First come named moves, each a turn or a mirror, each shown by rows before and after it. For each pair of rows after them, which moves, in which order, take the first row to the second? The first pair is done for you.
j782 (before |-> after):
[-18.2  11.7 -24.8  42.4 -37.0 -37.6  20.9  -3.0] |-> [-15.6  12.4 -24.7  39.5 -37.7 -37.6  21.2  -5.4]
[  5.6 -24.4 -20.3   4.6   5.7 -44.3  39.9 -59.8] |-> [-57.7  12.6  37.3  37.8  -9.0 -31.9 -12.6  21.0]
[-14.9  -9.6  21.8  -9.1   4.2 -16.5  -5.1  -3.8] |-> [ -7.3 -14.2  13.8 -12.5   6.7 -18.7   1.2 -14.5]
[  1.1 -15.9 -15.1  -7.1  -8.5  -1.9  12.3 -19.5] |-> [-22.5  -1.7   8.7   6.5 -15.2   2.3  -8.4  11.5]
j490 (before |-> after):
[ 24.7   6.1   0.9  18.1   6.5 -40.5  17.1 -36.3] |-> [ 23.2   7.3   1.2  21.0   3.5 -40.1  16.6 -34.9]
[ 34.2  -1.8 -18.9  30.5   6.2 -49.3  20.6 -29.7] |-> [ 35.9  -6.8 -13.3  17.3  18.0 -49.4  18.1 -35.5]
[-10.6 -16.2  18.5 -17.2  28.1 -19.0   4.7 -22.1] |-> [-23.7   4.7   1.2  37.4 -17.6 -21.5  11.2  -1.9]
[ -1.9   5.1 -11.0   9.3 -20.9  14.8   3.4   2.3] |-> [ 13.7  -2.3  -7.2 -17.4   2.8  19.8   1.3  -6.0]
j491 (before |-> after):
[ -9.9   2.0 -11.8   7.7  -1.7  11.0  10.5  -1.0] |-> [  9.5   6.2 -10.1   4.3   7.1   7.4  11.5   1.2]
[ 29.6  18.4 -20.0  -1.5  -8.7  32.0  -9.3  22.0] |-> [ 29.2  12.6  11.8 -23.1  25.1  16.6 -21.5  18.5]
[ 16.9  -9.1   9.6 -24.5  29.7   8.3  -0.2  -5.1] |-> [-24.5 -20.7   7.7 -21.1  14.7   9.8  -4.9 -10.5]

Each pair is two moves apart.
[-11.8 -16.6  15.0 -41.6  24.2   7.6  -0.3 -34.0] |-> [  4.2  -3.9 -34.7 -10.1 -26.5  32.4  20.0 -26.8] : j491 then j491
[-13.4   9.6  -3.2  18.0 -21.4  13.6 -16.2  33.8] |-> [ 37.8 -11.5 -13.4 -18.2  16.8  -6.2   6.7 -14.0] : j782 then j491
[ 24.3  37.3 -11.4  22.1 -29.4  44.0 -12.9  34.6] |-> [-14.6  15.6  53.3 -18.9  28.6  13.0 -40.2  23.0] : j491 then j491
[ -7.9   1.8  32.4  21.9   9.2 -20.7 -19.6  18.4] |-> [ -1.9   7.5   2.7  40.6 -22.3  -6.1  -7.7  21.8] : j491 then j491
[-19.3 -28.4  11.4 -27.9  22.1 -28.6   0.3 -44.5] |-> [ 33.9  22.6 -18.6  43.1 -21.6 -25.7  18.5  -5.8] : j490 then j491
[ 11.4  -3.1   1.1  12.0  23.5 -19.9  -3.0  -3.5] |-> [-17.8  -6.4   4.7  19.1  11.6 -14.7 -10.9   2.8] : j782 then j491
[-41.3   2.8  -0.9   6.5 -19.2  17.8 -17.4  10.8] |-> [ 19.3  10.6 -34.1  10.9 -22.1  22.5   7.4  -0.3] : j491 then j782
[ 15.1  17.6  29.2 -24.2  14.3  12.5 -26.5  21.6] |-> [ 11.0 -18.2  -6.4 -40.8   8.8   7.5   1.6 -36.2] : j491 then j782
[-11.7  -5.0  21.7 -30.3   7.6 -17.2 -16.4  38.5] |-> [-12.4   8.6   1.9   2.9 -24.5 -11.6  -9.1  50.3] : j490 then j491
[ 26.6   3.5  18.0   8.4  25.7 -25.2  -0.9  -7.6] |-> [-14.0 -15.4  16.9   2.0  18.8 -25.7  -0.8 -25.8] : j491 then j782
[ 0.0 -3.5 19.5 -5.2 24.8 -2.1 -5.6  4.2] |-> [  7.6 -10.5  -6.8   8.3   8.0  -9.4  15.3 -18.8] : j490 then j782
[-34.2 -26.6  -8.2 -29.7  -9.5   6.4  12.7   0.1] |-> [ 33.5  -3.3 -22.1 -22.8  -1.4   8.3  25.2  11.4] : j491 then j491
[  3.8 -18.3 -20.4 -17.0   3.9 -19.6 -15.1 -13.2] |-> [ 13.0  -5.3 -29.8   7.3 -11.0 -21.3 -10.5  -4.8] : j490 then j491
[  4.3  -6.5  27.1 -20.1  39.7 -10.6   5.2 -30.3] |-> [-48.7 -16.2  14.5  -3.5   2.7   0.7   2.6 -29.9] : j491 then j782
[  1.5   5.3  19.2   6.8   5.9  -5.8 -15.6   7.9] |-> [  8.9 -11.7  -6.1  -0.7   0.2  -6.9   3.7 -22.8] : j491 then j782
[  8.3 -21.6 -34.5 -14.8 -14.7   3.9  30.3 -37.8] |-> [-29.0  19.1  29.9   8.6 -10.8   8.7 -20.7  42.3] : j491 then j782
[ 25.3  20.2   8.2  19.3  -2.2 -14.9   0.8  14.7] |-> [ 22.9   2.3  11.3  -2.4  16.4 -27.9   6.2 -11.3] : j491 then j782
[-9.9 -1.3 32.9 16.3 10.8  0.2  0.4 -5.5] |-> [ -0.4  -2.9  11.6  28.0  -4.0  -3.8  16.6 -17.4] : j782 then j490
[-20.3 -31.4 -13.6 -22.3  13.2  -7.0   6.5 -45.8] |-> [ 26.5 -10.6 -41.3  -8.4  -1.0   6.0  21.4 -36.8] : j491 then j491
[  3.4  -2.5  39.8 -17.3  47.8   2.6  -7.2  16.2] |-> [-46.9 -30.3  18.7 -15.8  21.0   7.7  -0.4 -12.0] : j782 then j491
[ -3.6  12.4  40.0  12.5   6.1   7.0 -25.7  38.2] |-> [  5.6 -33.6  15.6 -25.7  26.4 -12.0   3.1 -34.7] : j782 then j491
[-55.4 -14.8  26.8  27.2   4.9 -42.7 -15.3   8.2] |-> [ -7.5 -17.2 -45.3  41.0 -31.5 -26.9  28.6 -21.8] : j491 then j782
[ -6.0  20.9  13.2   8.8 -17.1   5.9  -7.3  10.1] |-> [ 12.2  17.1  19.7 -13.5   5.2   5.1  -9.2   4.9] : j491 then j490
[20.5 26.8 16.2 15.4 -9.8 23.9 -0.8 24.7] |-> [ 41.9   4.7  12.7 -13.5  18.1   7.0  14.1 -15.9] : j491 then j782
[ -7.9   8.4  40.0  -1.9  15.5 -25.9 -20.6  13.0] |-> [-26.0 -22.5   9.8 -14.2   4.4 -27.3  -0.4 -32.0] : j782 then j491
[-10.4 -28.7   5.9 -14.3  -1.2  13.3  14.1 -31.1] |-> [-28.8  -5.4  17.1  11.7 -22.5  26.0  -4.1   9.5] : j491 then j782
[ 17.1  -7.0 -16.3   0.0   8.6   8.3  19.9  14.8] |-> [ 2.9 -0.8  5.7 -0.2 16.8  5.4  5.3 31.8] : j782 then j491
[27.8  7.5 12.2 -9.0 16.6  1.5 -4.6  6.1] |-> [ -0.7 -12.7  12.8 -19.1  18.7  -3.7  -2.9 -12.6] : j491 then j782
[ 17.0  -5.0 -34.0   1.7 -21.7  13.0  25.5 -12.5] |-> [  5.6 -16.0  16.1 -30.4  30.1 -13.5   5.0 -18.7] : j491 then j491
[-18.4 -33.1 -21.9 -24.8   2.1  -0.9  18.9 -41.0] |-> [-50.0   6.3   6.2  12.4 -21.8  18.3 -14.8  30.6] : j491 then j782
[ 12.9   2.6 -18.3  36.9  -9.1  -4.7   1.7   1.9] |-> [  7.0   7.4  13.0  12.2  17.0   5.4 -22.9  26.2] : j490 then j782
[ 10.3   8.0   4.9  11.0 -24.0  -2.2 -20.2  -7.9] |-> [ 22.9   3.3   9.1   0.5 -10.4  -9.3 -17.2 -16.4] : j782 then j491
[ 10.6   7.7  12.0   8.4  20.6 -15.0  -1.4  -1.1] |-> [ -7.5  -6.5   3.8   2.1  14.2 -18.3   3.0 -18.7] : j491 then j782
[-20.7  -1.6 -33.2  29.3 -22.8 -15.1  11.8 -13.3] |-> [ 27.4  20.9 -28.5  32.9  -7.8 -14.5  12.4   5.3] : j782 then j491
